Some points, each followed by its number:
127|-52|-40|-61|32|-5|39|-12|28|-30|10|-20|-43|10|5|-34 0
79|-12|23|-36|-1|0|64|-23|-92|-11|33|-20|2|-24|-7|-16 1
-15|87|-78|45|28|-22|-14|15|60|21|-26|11|4|-38|-50|67 2
127|5|-12|-19|-21|-16|-41|41|11|-31|-21|1|30|-27|-23|3 3
105|44|-1|-33|94|-11|-50|-9|-92|47|-17|-15|-57|-21|0|-12 4
30|5|-2|47|-6|-36|-27|34|-127|19|40|4|-66|49|-52|94 5
21|-89|18|-27|12|19|114|-93|-79|-3|39|22|-13|-32|1|15 6
127|-27|1|-36|-21|-16|-23|33|40|-35|-34|1|41|-11|-13|-20 7
-48|-127|37|36|24|-3|28|42|44|-2|-16|-3|-12|29|14|-18 8
62|19|43|-26|-5|-1|89|-25|-127|-15|57|-18|-32|-24|-10|8 9
93|-70|8|-38|-15|6|32|-24|26|-16|-5|8|25|-22|-2|-32 10
-7|-37|19|92|-50|28|48|-59|-64|11|38|-19|2|-16|5|-21 11
-3|24|-78|70|-41|53|-17|-1|-44|11|9|2|-56|13|0|1 12
-6|-43|55|86|-97|0|-83|-18|-68|69|47|19|-17|37|-33|-3 13
-89|46|34|-56|37|57|-1|-34|-5|9|-3|5|-6|-28|6|29 14
17|45|-86|127|-35|41|-59|-8|20|3|21|-24|-11|-24|-26|-30 15
-76|58|95|95|-7|-59|-88|-39|-18|20|46|3|7|15|26|-47 16
-17|1|110|-29|-35|-2|32|-120|40|-11|30|-21|17|-51|43|69 17
-33|-49|59|-18|-57|17|39|-102|104|-12|-7|34|-24|-51|23|118 18
57|-4|33|-41|11|7|102|-46|-127|-2|61|-28|-20|-24|-4|-20 19
95|-72|1|-37|1|1|42|-25|36|-23|2|2|-25|-13|-2|-7 20
30|-104|20|-23|31|15|108|-100|-73|-20|39|15|4|-46|8|36 21
-55|54|-17|4|1|-29|96|-14|-21|31|5|15|40|-13|-27|-48 22
-52|48|127|-68|9|28|-71|17|-37|52|-42|-16|-30|-4|5|21 23
96|-35|-67|-13|10|10|35|-18|40|-23|-10|-11|-36|15|10|-31 24
-31|-31|4|0|-18|7|122|-66|-56|36|24|18|-28|14|-12|-36 25
11|-5|-84|127|-46|52|-26|-33|51|3|0|-20|9|-20|-4|-39 26
-54|32|127|-74|11|33|-66|7|-25|53|-39|-19|-32|-3|13|13 27
-9|34|83|4|-99|6|3|-30|103|13|-11|-14|7|7|3|-40 28
-88|54|127|36|-31|-17|-22|38|44|-28|-14|12|-53|7|-7|12 29
-35|-15|-79|-8|14|11|-22|-35|127|32|22|-6|-8|0|6|-24 30
18|-2|12|-20|-44|-42|9|14|-127|40|19|-5|39|26|10|29 31
23|3|-11|91|-27|-17|-35|22|-108|11|29|1|-42|29|-41|59 32
20|-26|24|5|3|-13|122|-35|-100|-21|5|13|-21|19|-9|-16 33
-67|49|-30|5|-20|29|-26|50|-32|-24|-6|0|-20|15|18|51 34
-97|90|-55|94|27|-52|87|-20|-57|42|14|-27|7|30|-25|14 35
-39|-127|-9|62|38|3|1|1|-15|45|-22|5|8|45|9|-45 36
27|5|-14|3|16|-14|91|-13|-92|-12|20|10|-42|18|-23|-17 37
-114|98|23|-71|72|72|-22|-5|-55|18|2|-5|-5|-23|-4|4 38
-67|99|-54|13|-10|14|83|-23|73|-11|-39|-3|10|-8|10|-23 39
-107|-70|-42|-122|6|50|39|-4|69|11|33|-7|39|36|20|-10 40
-105|-70|-2|-49|-11|38|20|43|16|-30|-12|4|24|21|40|46 41
-123|-12|-45|-113|-11|44|-12|31|38|-10|41|5|27|48|13|25 42
-104|88|-26|42|59|-2|69|24|-96|-17|-34|3|35|-11|-1|12 43
15|-11|-60|127|-48|50|-40|-28|47|2|15|-27|19|-38|-9|-49 44
-64|88|64|-50|25|41|7|1|-16|12|-43|-6|-44|-10|14|5 45
-77|113|97|112|-39|-59|-19|14|40|-25|-3|31|-58|-8|-12|-10 46
127|-67|1|-33|-20|-3|-7|10|70|-27|-29|-6|63|-31|-6|-29 47
-10|15|-69|-64|49|-6|-40|-18|108|49|19|0|-40|3|2|-4 48
New points follow, each followed by the numbers of its two nearest points above, nearest first.
34|-26|80|13|-119|-9|-10|12|-44|37|2|30|-6|27|-34|-18 -> 13 31
30|-15|6|46|-16|-43|-22|29|-127|16|39|6|-60|64|-46|94 -> 5 32
-120|20|127|72|6|-15|-21|51|36|-47|-14|18|-62|2|-5|14 -> 29 46
113|-26|20|-52|93|-3|-23|-28|-35|42|-37|-16|-37|-16|17|-46 -> 4 0
-121|20|-56|-106|4|42|-19|34|5|4|51|0|5|46|5|26 -> 42 40
-18|52|127|-67|-118|-12|22|-33|121|17|-18|-8|-1|24|10|-36 -> 28 29
9|-127|8|16|-9|8|61|15|55|-7|1|-7|-20|-4|27|-3 -> 8 20
59|-48|36|-79|-70|-43|-17|34|-127|47|32|3|41|31|14|22 -> 31 1
-114|39|127|59|81|12|-76|-30|-50|1|5|5|4|-27|-6|4 -> 16 14
-42|-127|4|60|-16|19|51|56|26|15|8|-6|-35|-22|19|37 -> 8 36
-37|-127|23|39|2|17|64|14|79|18|-28|2|9|25|16|-48 -> 8 36
-44|-127|15|65|-29|12|51|56|16|3|9|2|-35|-20|28|42 -> 8 36
-27|80|72|-61|-83|-19|-27|-1|121|29|-15|5|-18|21|-6|-1 -> 28 29
-23|88|78|99|62|-64|28|4|45|-62|16|-19|-72|-13|-4|-61 -> 46 29
-72|88|0|9|-74|-12|-91|14|104|12|-13|12|76|-54|8|93 -> 2 34
-55|28|38|-27|28|26|-55|66|-59|-80|19|-35|109|-15|3|40 -> 34 41
13|37|-78|-16|20|-24|-10|13|64|25|-30|-3|39|-20|-31|78 -> 2 48
127|-61|-37|-61|28|-8|42|-9|42|-29|8|-17|-42|13|3|-36 -> 0 24
127|12|-38|-24|9|-9|-31|17|-44|-25|22|-16|3|-33|-16|12 -> 3 7
-58|127|-35|-26|-37|25|92|-9|34|-48|-37|13|-48|-12|16|6 -> 39 45
-16|99|-96|3|43|-20|19|8|80|29|-46|-4|27|-41|-59|107 -> 2 39
-85|76|-65|-84|-67|-1|48|-7|81|-2|-32|21|0|43|72|-1 -> 39 42
-23|90|68|97|65|-65|30|1|30|-62|25|-21|-74|-17|0|-48 -> 46 29
-76|127|-66|54|41|-35|86|0|-105|5|-24|10|74|-44|-14|21 -> 43 35
-60|-21|-52|-73|-3|27|-39|28|22|-1|28|2|22|56|-4|27 -> 42 41
-63|-11|-79|78|67|-53|50|-38|127|56|7|-26|-9|-3|-21|6 -> 30 2
-113|48|-16|5|81|-4|89|45|-88|-27|-49|7|64|-20|-8|35 -> 43 22
-27|69|87|-28|-90|-10|39|-36|59|20|-22|-19|5|32|-1|6 -> 28 29
-55|127|-31|-27|-39|23|94|-9|53|-51|-46|18|-43|-8|18|-9 -> 39 45
-83|101|-64|34|9|-65|6|41|-127|26|-18|20|88|3|13|48 -> 43 35
-58|127|-37|-35|-26|32|105|-21|47|-50|-36|10|-49|-7|24|-15 -> 39 45
93|-16|13|-52|103|14|-52|-73|-61|17|0|-14|48|-20|-2|-28 -> 4 1
-24|8|44|-23|-54|6|26|-74|-2|2|20|5|15|-32|39|45 -> 17 14
108|34|0|-38|94|-6|-50|-9|-83|46|-22|-13|-54|-21|-1|-15 -> 4 1
54|-7|53|-29|83|12|-40|-37|-43|32|-20|-16|-31|-10|3|-17 -> 4 1
74|33|-50|-27|61|1|-55|3|-60|37|-14|2|-41|-15|10|-8 -> 4 3
-86|51|-40|15|64|-57|106|1|42|47|8|15|-3|-39|-48|-9 -> 22 39
26|-7|12|49|-16|-44|-25|33|-127|11|39|9|-58|59|-49|95 -> 5 32
-95|47|-11|-52|14|13|-27|78|-43|-37|7|3|-4|22|23|42 -> 34 41
25|58|83|-52|-86|-17|-4|5|69|7|-21|0|-9|13|-6|-9 -> 28 29
-53|-127|7|65|-34|16|41|66|42|21|-17|9|-11|-21|10|44 -> 8 36
-67|-5|-83|81|67|-53|48|-33|127|59|8|-26|-10|-5|-22|10 -> 30 2
-21|76|127|-64|-119|-12|15|-34|102|22|-10|-8|-12|23|0|-26 -> 28 29
-48|35|87|56|18|-32|-3|15|53|-64|8|-10|-6|-2|8|-38 -> 29 46
-25|114|89|103|31|-71|-1|34|29|-62|-5|-5|-55|-15|-14|-23 -> 46 29
127|37|-32|-9|-4|-7|-48|41|-34|-19|-3|-11|26|-45|-30|14 -> 3 7
-88|10|20|-50|27|74|19|-15|14|-12|18|-4|4|8|-25|-14 -> 14 45
-49|-127|13|48|-27|18|55|49|60|21|-19|6|-4|-15|16|23 -> 8 36
116|4|-3|-36|63|-5|-37|-8|-44|24|-19|-13|-21|-24|-2|-19 -> 4 3
53|11|-22|-13|-10|10|80|1|-98|-28|10|35|-50|-1|-22|-24 -> 37 33
-18|-127|23|51|12|11|36|-8|74|-13|-25|14|10|37|1|-50 -> 8 36
-61|55|-3|-13|-11|29|74|-32|22|-26|-23|10|-9|-8|24|-13 -> 39 22
20|43|98|-55|-54|-12|2|-27|67|27|-21|-9|-21|10|7|-29 -> 28 45
3|-56|22|-75|-28|-15|24|12|-78|24|26|6|42|23|18|-27 -> 31 1
-37|-44|46|51|48|-92|-28|-28|78|-48|23|3|-27|7|55|58 -> 8 29
-21|51|127|-54|-124|-10|13|-31|116|21|-20|-6|4|13|4|-26 -> 28 29
127|27|-43|-15|6|2|-46|21|-14|-11|3|-15|25|-45|-27|-5 -> 3 7
119|41|-9|-15|-31|-17|-57|57|-3|-25|-28|4|31|-28|-30|24 -> 3 7
-26|21|45|97|-51|10|30|-34|19|-2|12|-43|-18|22|-10|-11 -> 11 28
-92|-53|28|-4|-37|35|-22|8|37|12|39|-19|79|8|-3|-26 -> 41 42
-88|125|19|15|-92|-1|-60|46|69|14|10|-13|82|-35|6|-29 -> 28 34
-17|52|79|14|-76|33|20|-63|39|23|-5|-59|74|4|32|-107 -> 28 22
9|-110|-5|43|71|0|-76|-110|31|-20|-7|29|48|63|5|21 -> 36 8
-88|8|-84|-78|-17|35|-33|37|20|-1|30|17|17|35|15|22 -> 42 34
-22|124|-117|-19|12|33|11|-5|127|-41|-44|1|-14|-23|23|-11 -> 39 2
-91|31|66|68|24|12|-57|-20|-71|18|3|8|-8|2|5|17 -> 16 34
-52|-127|11|60|-36|17|40|68|42|25|-15|8|-11|-23|8|41 -> 8 41
124|29|-7|-21|13|-12|-48|31|-29|-3|-20|-6|7|-34|-20|5 -> 3 7
106|29|5|-41|99|-6|-43|-16|-77|44|-22|-16|-58|-22|5|-18 -> 4 1
-48|104|33|73|48|-53|16|4|9|-42|14|-3|-43|-9|15|-59 -> 46 16
-81|101|-53|51|47|-32|109|-16|-87|-3|-35|11|92|-45|-2|7 -> 43 22
-44|122|-57|69|-19|8|41|-43|-51|18|-30|-41|5|47|-17|84 -> 35 34
127|19|-26|-22|-12|-7|-39|41|-11|-25|-8|-9|32|-42|-24|7 -> 3 7
-111|12|-43|-102|20|35|-19|21|-19|-3|25|13|29|106|-9|-15 -> 42 40
50|18|24|-54|91|8|-26|-18|-26|43|-19|-10|-55|-23|-1|-20 -> 4 45
-69|-19|105|30|-4|-16|-54|-79|36|3|22|-5|-3|-1|21|96 -> 17 18
-14|124|124|-61|-118|-17|-10|-9|85|30|-12|-7|-27|16|-10|-11 -> 28 29
-119|29|-34|-79|33|27|-4|25|-5|-5|29|19|9|63|-15|-13 -> 42 14
-39|-46|-109|81|12|94|-15|27|-29|-25|-28|-9|-52|28|12|49 -> 12 34
-33|-127|19|37|7|16|65|22|72|17|-26|1|-2|29|13|-43 -> 8 36
63|26|-69|6|85|32|-37|-46|-69|33|-12|-46|86|-31|8|-41 -> 4 1
127|29|-11|-14|-19|-13|-50|47|-9|-24|-18|-3|32|-40|-29|14 -> 3 7
-46|-127|-16|51|-13|14|59|65|45|22|1|1|-50|-16|11|38 -> 8 36
-5|39|85|7|-99|25|13|-44|23|30|-7|-29|55|4|15|-90 -> 28 11
-57|123|65|127|-86|16|7|-20|33|-20|3|-53|-19|-1|-3|-6 -> 46 29
-21|61|127|-53|-125|-14|9|-25|114|21|-22|-6|6|14|4|-22 -> 28 29
-83|11|-107|50|24|-34|-52|-18|101|34|28|-9|-13|61|54|-63 -> 30 48
-54|107|8|53|-36|-24|56|-28|-46|22|-23|-25|16|23|-9|52 -> 35 22
110|19|6|-43|96|-6|-42|-19|-73|45|-22|-15|-54|-18|8|-31 -> 4 1
42|26|-14|-60|66|8|-38|-1|-56|33|-1|-11|-29|2|2|-8 -> 4 1
-45|-45|-109|77|-1|93|-31|36|-9|-16|-25|-8|-52|31|10|44 -> 12 34
127|-49|-44|-62|36|-4|43|-16|29|-27|17|-21|-51|8|4|-34 -> 0 24
117|39|-44|-43|53|-11|-15|12|-58|0|12|-16|-69|-2|-12|3 -> 4 0
-13|99|127|-54|-124|-19|-13|-4|92|22|-25|-2|-15|21|-6|-9 -> 28 29
-47|125|-18|27|-46|33|83|-24|13|-32|-18|1|-34|-14|8|-19 -> 39 22
-127|-44|43|-111|71|22|-17|-22|24|56|17|9|-14|-10|25|46 -> 14 40
9|-127|4|38|-21|9|35|40|23|-5|6|-5|-10|-26|17|21 -> 8 20
-37|-127|15|40|7|21|63|16|64|25|-24|1|4|29|10|-39 -> 8 36
62|26|35|-9|85|-13|-37|14|-53|7|-18|-14|-54|-14|1|-19 -> 4 1
-110|52|-26|6|83|-1|87|48|-97|-22|-45|6|64|-20|-13|31 -> 43 22
32|-31|79|9|-113|-7|-5|3|-46|37|9|28|-9|28|-29|-22 -> 13 31
-52|-127|23|48|-26|26|48|4|46|-4|5|5|38|-15|21|30 -> 8 41
34|-54|74|-76|-83|-29|13|-1|-48|33|18|-2|40|25|18|-7 -> 31 1
-56|51|75|110|-73|23|46|-59|88|-22|0|-56|-4|10|17|-46 -> 28 46
